In the rows, zero is written as 128.
Each run below is a few steps of one of 8 hidden systems, one row a step.
Z_269, path 1, 10 rows:
[[126 182 161  91 138  62 132 173 114 209 134 134  53 167 143 120 112  75
  104  90]
 [118 116 127 201 130 104  76 132 191 101 143  55 122  97 101 113 194 160
   52 105]
 [175  98  87  99  98 132 159 128 106  61  59 134 165  93 118 188  71 182
  124 177]
 [138 120 160 110 156 206 159 149  96 188 101 150  97 214 144 174 140  58
  149  94]
 [103 155 186 192 144 158 104  52 179 124 183 140 131  62 100  82 164 125
  131  92]
 [123 138  97  68  37  82 109 144 132 144 110 165 175  96 170 113  96 207
  151 185]
 [107  98  59 150 186 124 119 165  72 149 119 114 119 243 141 136 177  80
  163 138]
 [178 160 145 182 175  93 171  74 125  62 187 114 101  55  97  95  88  71
  111  85]
 [141 119 159  41  16 122 111 202 181 170 141 107 102 108 151 147  97 155
   85 141]
 [ 44  87 106 163 196 191 100 145 119 104  87  82 142 186  80 142 206 150
  128 180]]
Z_516, path 2 (10 x 20):
[[149 172  85 180 133  77 105 128 127 127  96 115 132 123 150 129 168 180
   76 111]
 [188  62  92 171 118 120 132 106 115  98  97 117 142 146 120 186 124 103
  108 122]
 [148 123 157 126 113 203 166 111 122 109 141 150  96 118  97 158 113  70
  124 148]
 [109 143 165  88  87 178 138 149 177 136 134 133 144  98 148  76 142 130
  154 127]
 [ 71  96 132 111 145 103  87 126 125 155 150 128 173 148 140 101 128 166
  178 140]
 [123 176  96 140 179  83 131 118  66 136 139 147 109 150 135 133 115 141
  136 133]
 [186 147 107 153 112  83 136 152 140 130 121 105  96 129 149 129 139  99
   80  88]
 [136  72 135 147  99 143 113 128 154  96 142  92 122 114  90 162 132 118
   84 152]
 [110 132 140 100 138 191 162 132 117  96  87 137 142 117 107 140 115 140
  149 167]
 [118 129 170 100 145 138 136 132 143 169 103 140 144 140 154 101 126 113
  175  78]]
Z_346, path 3 (10 x 20):
[[144 130 123 106 121 103 127 115 141 115 150 151  99  92 106 111  97 102
  176 120]
 [ 97 133 152 121  97  86 109 147 137 168 132 122 111 142 122 122 138 118
   85 155]
 [116 133 117 146 184 138 121 148 119 104 125  80 137 135 129 136 142 172
  110 116]
 [160 121 124 115 140 117 149 106 117 106  81 152 126 105 110 151  89 123
  160 119]
 [125 124 173 136  99 144 129 120 134 177 132 146 110 152 131 140 139  84
  104 118]
 [114 151 122 162 131 167 112 130 148 111 149 108 143 111 139 110 173 165
  111 127]
 [137 107  93 100 112 118 136 130 113 109  96 147 164 124 141 132 104 152
  174 155]
 [127 115 138 124 138 119 128 129 103 165 164 140 105 171 136 130 120  72
  149 113]
 [132 168 129 157 123 110 119 129 154 111 167 107 107  86 123  96 146 133
   93 115]
 [126  92 113 102 100 109 120 157 136 113  84 106 150 125 123 149 113 164
  117 159]]
Z_238, path 4:
[[109 139 114 160 181  56 136 124 113 152 100 124 152 170 159  50 159  80
  165  86]
 [185 131 132 162 108  68 124 110 125 107 176  97 149  80 156 151  83 172
   51 100]
 [133 130  75 113 112 165 103 188 129 118 119 106  52 158  89 192 160 131
  100 167]
 [104  88 161 143 148 143 177 115 143  93  62 114 156 131  97  78 141  46
  144 142]
 [137 143 208  90 121 164 151 104 118 145 161 143 161  89 156 147  60 168
  123 105]
 [ 94 154 104 115 145 137  55 141 145 185 129 154  75 153 114 149 175 168
  179 110]
 [123 113  91 188 121  60 136  82 114 104  80 145 188 124 137  78 152 112
  133 155]
 [194 132 116 123 102 156 163 147  85 121 180 116 141 141 186 175  88 137
   83 118]
 [133 124 112 125 140 150 100 164 175 125 155 107  37 132  79 127 166  74
  150 101]
 [ 81 125 167 119  95  89 154 110 150  98  94 127 174  79 105  65 112 121
  112 189]]
Z_888, path 5, 10 rows:
[[131 109 176 110 138  75 145 125 179 129 103 114 147  95 133  54 108  80
  166  68]
 [ 68 106 162 108 112 105  87 126 109 148 193 116 126 132  98 160  95 168
   84 192]
 [141 187  51 141 181 143 135 169 100 104  81 114 106 156 142 137 174 164
  136 124]
 [171  76 170 145 122  78 156  94 144 134  62 129 161 118 132 125 100  71
  124  77]
 [109 136 180 122  83 183 103 119 131 160 201 139  95 118 111 179 120 146
   73 159]
 [121 168  63 124 136 170 124 166 156  94  83 126 127 116 137  88 190 163
  180 132]
 [126  53 151 136 135  80 145  77 105 130 109 149 196 142 136 112  85  86
  171 128]
 [130 179 147 131 138 149 110 125  92 164 235 139  74 136 137 166 109 140
   95 118]
 [140 163  78 122 118  94 116 182 188 104  80  95 101  98 129  72 176 140
  138 106]
 [107  34 148 137 111  97 142 107 107 112 104 115 186 153 111 142  98  94
  108 182]]
Z_837, path 6 (10 x 20):
[[126 158 106 147 190 133 129 123 100  97 191 111 108 122 120 121 123 137
  139 116]
 [155 146 109  90 105  74 140 171 150 122  80 116 104 109 132 115 112 124
  126 117]
 [ 99  82 169 152 130 116 101 122 131 160 132 105 129 162 110 155 140 111
   81 130]
 [140 164 119 152 167 183 149 109 111  81 120 124 121  98 110 154 129 162
  118 133]
 [146 112 141  77  90 129 146 149 146 157  66 151 143 132 151 126 113 114
  165 113]
 [ 91 116 166 168 136 132  90  80 126 170 183 147 130 142 120 123 150 112
  126 121]
 [148 180  68 136 123 134 137 132 116  80 131 135 136  87 141 117 133 182
  135 152]
 [143  67 113  97 101  98 128 168 132 152 106 118 143 177 154 123 122  84
  159 118]
 [112 141 162 177 168 132 125  89 115 119 203 117  95 119  93 126 131  88
   96 120]
 [144 179 106  88 101 135 150 180 146  95  87 111 121  85 138 123 120 182
  105 149]]
Z_516, path 7:
[[141 124  70 144 105 174 144 122 122  87 130 157 110 131 108 123 157  84
  167 173]
 [125 113 161  96 102 126 178 144 125 124 145 126 159 127 154  75  95  69
  143 140]
 [ 92 130 153  91 152 141  98 167 133 146 205  94 109 134 132 123 116 154
  138 115]
 [ 98 164  95 123 158  72 104 145 134 113  90 121 107 111 100 101 144 164
  138 145]
 [148 112 143 145 141  76 146 126 104 142  72 108 156 151 146 151 112 125
   78 113]
 [161 122 139 162 151 179 120 110 133 119 149 116  91 124 105 187 136 123
  104  92]
 [140 138 127 121  76 149 133 108 167 110  86 161 124  80 107 118 139 125
  147 149]
 [100  90 159 117 102 158 133 127 115 163 124 140 188 166 165 121 132 123
  142 145]
 [115 153 112 141 183 148 119 112 103 124 193 141 115 133 129 112 132 128
  177 111]
 [152 161  96 109  91  51 128 147 134 134 123 144 108 107 145  98 112 122
  132 129]]
Z_372, path 8 (10 x 20):
[[127 164 140 107 137 139 157 130  78 161 158 161 122 157 161 124 101 102
  147 129]
 [125 136 143 140 114 130  91 150 181 151 160 102 100 118 133 103 170 126
  117  85]
 [117 103 102 135 106  77 112 110 132  92 111 127 152  94 101 127 115 158
  123 175]
 [139 144 100 113 162 139 159 157  69 130 117 125 128 178 157 151 115 124
  132 136]
 [143 129 170 144 153 144 132 128 165 129 144  99  95 112 112 115 140  84
  119  69]
 [115 120 157 111  71 110 117 106 145 131 115 148 145  85 111 138 103 157
  104 171]
 [107 125  91 122 148 168 118 153  97 141 103 132 147 182 149 148 158 159
  154 147]
 [147 133 134 165 179 119 141  95 133 109 140 127 128 111 122  94 130  89
  161  75]
 [150 141 150 106  61  89 127 123 130 160 151 156 116 107 142 142  90 126
   96 139]
 [104 116  89 137 117 167  98 170 138 128 125 101 115 166 121 142 189 143
  114 159]]
Z_321, path 9:
[[129 134 126 117 103  63 126 152 126 156 119 132  61 149 100 134 122  65
   94 145]
 [126 138 168 156 142 137 159 148 141  99 139  62 144 113 136 109 138 125
   43 120]
 [142  90 131  96 141 169 126 136 138  94  96 112 146 106 108 181  95 180
  150 125]
 [ 94 129 164 118 141 146 125  99 123 169  82 175 105 153  97 143 137  93
  162 134]
 [121 182 150 168 142 132 133  99 129 146 138 139 155 113 165  84 157 144
  121  93]
 [162 106  69 136  95 116  91 127 133 123 136 138 148 122 154 151 136 175
  152 122]
 [131 108  93 143 108 120 132 124 104 123 146 147  98 157 106 136 135  64
  135 171]
 [135 160 155 117 127 131 172 150 125 110 169 106 128 108 149  83 107  98
  105 125]
 [119  98 144  86 119 127  97 167 162 135 141  92 128 117 128 142 114 171
  133 115]
 [ 82 121 128 134 166 116 113 122 113 126  93 127 111 147  80 144 140 129
  128 162]]
Z_837, path 10, 10 rows:
[[137 167  91 111 125 102 111 127 127 138 136 165  93 113 128 117 127 138
  178 123]
 [125 120 110 150  98  74 119 137 129 146 119 121 144 147 150 100 153 111
  102 139]
 [147  98 116 154 144 141 130 126 114  93 176  88 134 129 123 151 120 130
   99 128]
 [148 140 121  93 127 150 154 159 133 107 110 125  87 120 106 139 112 103
  137 132]
 [ 87 127 186 121 126 127 130 133 146 161 105 123 134 137 124 105 138 108
  112 127]
 [109 138 139 140 158 138 109 106 121 121 137 123 149 109 124 142 124 190
  130 125]
 [155 127  87 111 124 112 125 133 116 133  82 154 125 141 138 149 121 137
  169 122]
 [138 119 142 164 113 111 129 101 124 156 142 141 129 147 142 120 142  79
  113 112]
 [142 146 122 145 105 155 130 128 137  97 170 114 129  95 133 127 132 150
  102 140]
 [117  99 110  90 113 142 130 165 136 119 110 119 129 145 122 125 130 117
  163 153]]
Z_346, path 11, 10 rows:
[[193  47 114 125 112 134 143 107 142  70  72 116 199  91 135 169  81 165
  155 109]
 [127 112 138 116 106 193 127 106  98 173 164 190  68 176 101 186 127  54
  159 155]
 [ 95 212 150 154 116 150 153 143 158 122 156 114 136  97 158  24 185 112
  100 131]
 [119  53 115  94 103  86  89 140 149 115 124 101 204 111 148 126  96 207
  161 135]
 [131 135  81 118 179 116 109 129  63 153 153 165  60 189 102 186 112 107
  170 139]
 [156 194 150 160 131  82 180 134 144 115 108 110 105  94 140  62 138  70
   75  95]
 [132  40 167 128  85 133  93 134 176 119 126  76 167 107 115 168 117 166
   83 124]
 [100 153  95 118 172 202 120 128  85 114 121 157  87 153  88 185 142 151
  164 174]
 [128 175 165 117 133 111 193 120 125 138  75 154 159 114 165  49 118  81
  153 106]
 [130  67 167 144  94 113  66 107 167 175 188 117 155 127 149 146 128 149
  120  82]]
Z_269, path 12 (10 x 20):
[[145 147  83 118 143  75 130 131 109  96 159 140  66 110  88 124 100  93
  150 147]
 [134 141 154 116  97 109 157 183 150 134 119  83 110 132 141 100 135  90
   60 129]
 [112  79 146 141 159 166 111 138 138  96 142  69 157 127 110 161 129 170
  100 128]
 [134 147 143  92 157 146 145 111 111 117  74 160 114 106  96 166  86 151
  161 130]
 [119 145 172 137 114 128 121 120 142 200  90 153 125 158 155 123 158 106
  119  88]
 [128 120 103 190 115 127  86  83 138 116 161 136 155 107 130 126 163 165
  123 129]
 [163 136  67  99  90 118 152 139 104 108 111 162 131 124 148 127 105 122
  171 159]
 [117 107 142 133 137 145 147 152 118 150 162 111 115 182 140 106 147  47
  131 119]
 [108 145 153 142 145 130 123 113 143  88 196 101 125  70 103 104 114 148
  108 135]
 [117 132 123  56 107 101 125 183 135 137  80 120 131 126 137 133 100 172
  139 147]]
Z_888, path 13:
[[133  82  98 144 140 151 135 101 120  84 119 136 156 128 111 127 130 110
  178 147]
 [135 154 150 109 133 128 157 112  89 148 169 162 123 133 148 120  86  97
  151 127]
 [109 152 139 118 132 109  97 166 162 156 163  99 102 125 138  93 152 138
  126  94]
 [114  98  99 141 135  81 116 131 130  86 107  98 142 113  96 125 127 146
  113 165]
 [151 130 119 121 136 139 163 138  73 133 107 137 130 167 148 172 104 112
  109 144]
 [144 143 170 138 144 161 128 129 163 149 120 118  98 123 125 129 151 102
  120  67]
 [102 120 151 120  92 123 112 111 164 110 115 132 146  74 101 116 123 162
  123 161]
 [112 118  90 120 124 150 121 135  87 143 122 151 156 174 154 147 138 153
  160 164]
 [159 136 121 167 173 120 133  98 118 128 143 134 118 134 137 117 136  92
  154  69]
 [141 139 153 112  76  84 125 129 154 129 161 127 113  81 127 111  96 124
   96 133]]
Z_372, path 14 (10 x 20):
[[141 149 122 126 118 134 113 170 157 155 147 100 136 139 184  95 166 141
  129  76]
 [130  72 107 150 127  74  92 105 146  98 147 114 119 106  82 138 118 124
  134 138]
 [128 181 111 110 132 122 166 144  74 118 115 143 113 139 134 141 105 131
  104 177]
 [138 112 154 124 149 160 138 170 160 138 115  77 129 149 150 118 154 109
  120  71]
 [111  93 165 136 126 115 109  76 144 108 137 137 134  82  76 145  96 137
  129 145]
 [116 178 112  98 114 147 138 145  92 158  94 166 132 151 158 142 129 163
  139 158]
 [135 100 126 168 155 137 112 129 154 139 124 104 136 154 143 105 177 100
  149  66]
 [150 128 134 147 101  92 128  76 119 104 166 155 125  77 105 135  86 125
  114 150]
 [131 154  96  90  90 156 134 193 115 152 118 130 108 167 162 140 147 134
  122 154]
 [106  86 139 166 173 134 121 124 156  95 137  79 141 131 103  91 160  93
  140 106]]
Z_321, path 15:
[[135 167  93 155  56 123 121 121 130 151 176 163 156 124 194  73 168 128
  130 144]
 [143  82  53 129 105 121 107 167 119 100 210  97 136 156 154 115 135 116
  155 149]
 [121 124 113  86 136  79 152 163 103  94 170 110  84 124  92 112  77  80
  131 171]
 [109 146 188  81 138 103 148 190 141 150 116  73 108 134 135 117 103 124
   71 113]
 [104  99 159 138 187 136  99 135 153 114  91  72 132 124  90 162 138 180
  101 100]
 [130 142 134 140 156 133 143  82 102 117  33 167 137 118  99 170 114 153
  136 140]
 [160 141 156 155 111 167 144  95 125 178  97 173 141 151 169 140 152 100
  137  79]
 [141 127 112 180 101 157  95  84 159 116 191 149 134  93 132 111 164 133
  149 112]
 [121 134  74 106  66 127 128 140 112 116 147 161 147 124 145 110 126 139
  154 201]
 [119 105 114 106 139 122 141 175 104 144 176 105 121 186 151 101 127  67
  151 130]]
Z_238, path 16 (10 x 20):
[[123 185 114  90  99 154 111 123 118 147 186 183  80 105 122 145 109 153
  161 156]
 [ 91 127 100 129 121  95 107 164 143 163 108 122 143 174 155  62 186 105
  161 131]
 [148  95 124 163 153  88 140 103 103  80 177  91 182 105 143 116  90 143
  107 122]
 [157 172 104  90 135 128 135 177 103 129 141 122  53 135 117 178 101 135
  105 133]
 [ 97  98 161 143 129 113 119 146 174 142  70  98 115 146  97 102 174  77
  110 118]
 [119 114 172 138 132 158 149  86 120  89 125 125 190  81 123 139  92 174
  108 151]
 [137 152 109  83 142 171 116 151 105 168 111 165  92 162 139 178 124 150
  177 113]
 [119 114 136 181 127  86 108  85 152 153 116 149 133 134 122  83 169  74
  149 100]
 [151 153 114 145  80 130 141 115 114 101 168 130 168  86 164 126 110 178
   85 159]
 [141 106  73  90 132 160 112 195 124 133 142 110  86 182 132 155 147 112
  167 125]]

Which system made each of these runs?
path 17 (2 x 20):
[[ 87 183 211 149 105 144 143  88 116 179  92 166 142 122 133 135 139 141
   57 152]
 [157 105  98 145 106 193  95 132 158 130 101 125 179 128 174 154 176 200
  153  91]]
 : Z_372
path 18 (2 x 20):
[[100 152 122 141 174  63 122 136 112 150  64 124 112 156 117 111 148 122
  120 125]
 [172 135 148 172 142 115 145 107 115 120 118 105 147 118 148 158 118 144
   63  90]]
 : Z_372
path 19:
[[108  88 114  99 145 174 101 129 101 142 161 138 166 157 148 160 113 180
  190 137]
 [117 177 111 141 176 103 114 107 129 144 136 162  80 124 109  91 150  99
  189  93]]
 : Z_372
path 20:
[[150 107 161  85  88 113 140 156 169 129 140 108 140  97 150  99  94 115
  137 101]
 [ 68  95 138 123 134 140  91 139 118 144 147 112 120 163  95 157 142 144
  112 177]]
 : Z_269
path 21:
[[149  81 149 173  77  75 111  97 145 177  83 135 198 149 179 119 150 120
  100  93]
 [164 114  69 180 121 174 104  89  89  96 203 151 107 132 113 199 135 142
  123 155]]
 : Z_372
path 22, 2 rows:
[[154 213 137 133 176  95 118 122 130 140 144 133  51  88 109 137 115 146
  115  69]
 [145 100 131 128  51  84  98 154 202 145  58 107 135 107 131 120 163 137
   91 118]]
 : Z_269
path 23, 2 rows:
[[111 146 175 138  88  90 128 126 147 181  49 139 142 138 141 119 153 125
   72 129]
 [137  84 125 173 135 198 105 102 132 107 141 106 174 130 135 170 156 176
  118 120]]
 : Z_238
path 24, 2 rows:
[[107 100 129 145  95 173 132 113 127 122 107 144 150 145 116 142 154 112
  123 176]
 [135 135 134 121 144 182 160 119 116 115 144 142 149 126 150 109 120 111
  175 113]]
 : Z_238
path 25 (2 x 20):
[[181 172 106 118 125 117 172 171 129  84 140  90 128  94 167 102 108 137
   98 106]
 [117  56 152  84 113 119 114 167 160 148 101 102 111 158 101 146 118  87
  142 125]]
 : Z_888
path 26, 2 rows:
[[156 142 112  81 122 148 115 157 139 158 140 143 147 130 189 116 120 172
  200  72]
 [ 88 106 109 150 124  64  71 108 129 168 161 150  98 158 101 113 154  94
  154 141]]
 : Z_516
path 27:
[[107 161 131  77 152 108 119 129 114 132 109 148 145 100 134 130  87 205
  169 134]
 [131 121  99 138 139  75  88 127 119 184  93 150 121 177 147 142 151 127
  157  95]]
 : Z_837
path 28:
[[123 114 198 155 179 112 121  95 129 154  91 116 105 134  85 173 116 110
   86  85]
 [145 183 150 164 124 174 139  91 144 115  73 147 136  81 124 152 150 179
   90 115]]
 : Z_321
path 29 (2 x 20):
[[154 104 143 105 112  96 175 141 121  93 119 111 130 110 115 120  76  80
  110 144]
 [ 91 134 173  95 138 176 129 168 123 162 142 109 100 164 121 147 132 118
  107 140]]
 : Z_888
path 30, 2 rows:
[[103 121 134 114 159 181 132 161 118 110 130  88 141 144 126 146 135 163
  116 143]
 [127 123 142 106 176 126 142 121 131 123  85 136 120 123 107 124 107 116
  180  99]]
 : Z_837
path 31 (2 x 20):
[[116  31 130 130 147  96 137 130 126 109  95  87 221 158 152 101 115 119
  158 123]
 [126 152 156 111 196 141 135 102  68 139 189 151  73 135  96 186  64 120
  143 120]]
 : Z_516
path 32 (2 x 20):
[[133  91 127 140 121 179 137 164 118 120 166  76 180 164 181 134 144 141
   99 121]
 [120 106 124 108 183 159 123 108 123  85 153 133 105 103  75 145  96 128
  197 126]]
 : Z_269
path 33 (2 x 20):
[[147 142 179 130 188 195 182 108  80 155  89 150 122 173 139 171 110  85
  136  85]
 [128 151 190 151 110 152  86  79 188 172 168 156 116  80 127 112 150 138
  144  62]]
 : Z_269
path 34:
[[122 200 132 126 145  69 144 126  77 192 122 175  74 167 140 121 120  78
  116 124]
 [161 124 150 178 127  97 124 147 175 119 129  59 148 106 158 103 160 136
   57  60]]
 : Z_346
path 35:
[[129  89 143  98 112 129 133 168 150 104 128  76 156 116 135 130 105 149
  108 133]
 [105 114 124 116 168 155 121 132 104 127 106 135  96 157  86 171 128 121
  152 150]]
 : Z_888
path 36 (2 x 20):
[[115 169 138 151  83 156 113  91 153 118 104 162 116  75  96 140 155 163
   97 168]
 [138  99  84 115 103 148 144 149 114 128  73 141 194 165 183 114 147 140
  174 141]]
 : Z_372
path 37 (2 x 20):
[[150 100  79 103  62  98  95 153 178 125 182 133 132 102 153  74 134 119
  198 117]
 [ 60  98 115 109 123  87 120 146  78 135 170 123 134 175 111 121 110 109
  119 219]]
 : Z_516
path 38 (2 x 20):
[[136 172 161 138 231 116 179 142  78 131 144  93 138 155 167 105 103 110
  117  61]
 [171 144 146 127 119  60  83 132 184 144 102 107  75  74 102 164 113 169
   86  62]]
 : Z_238
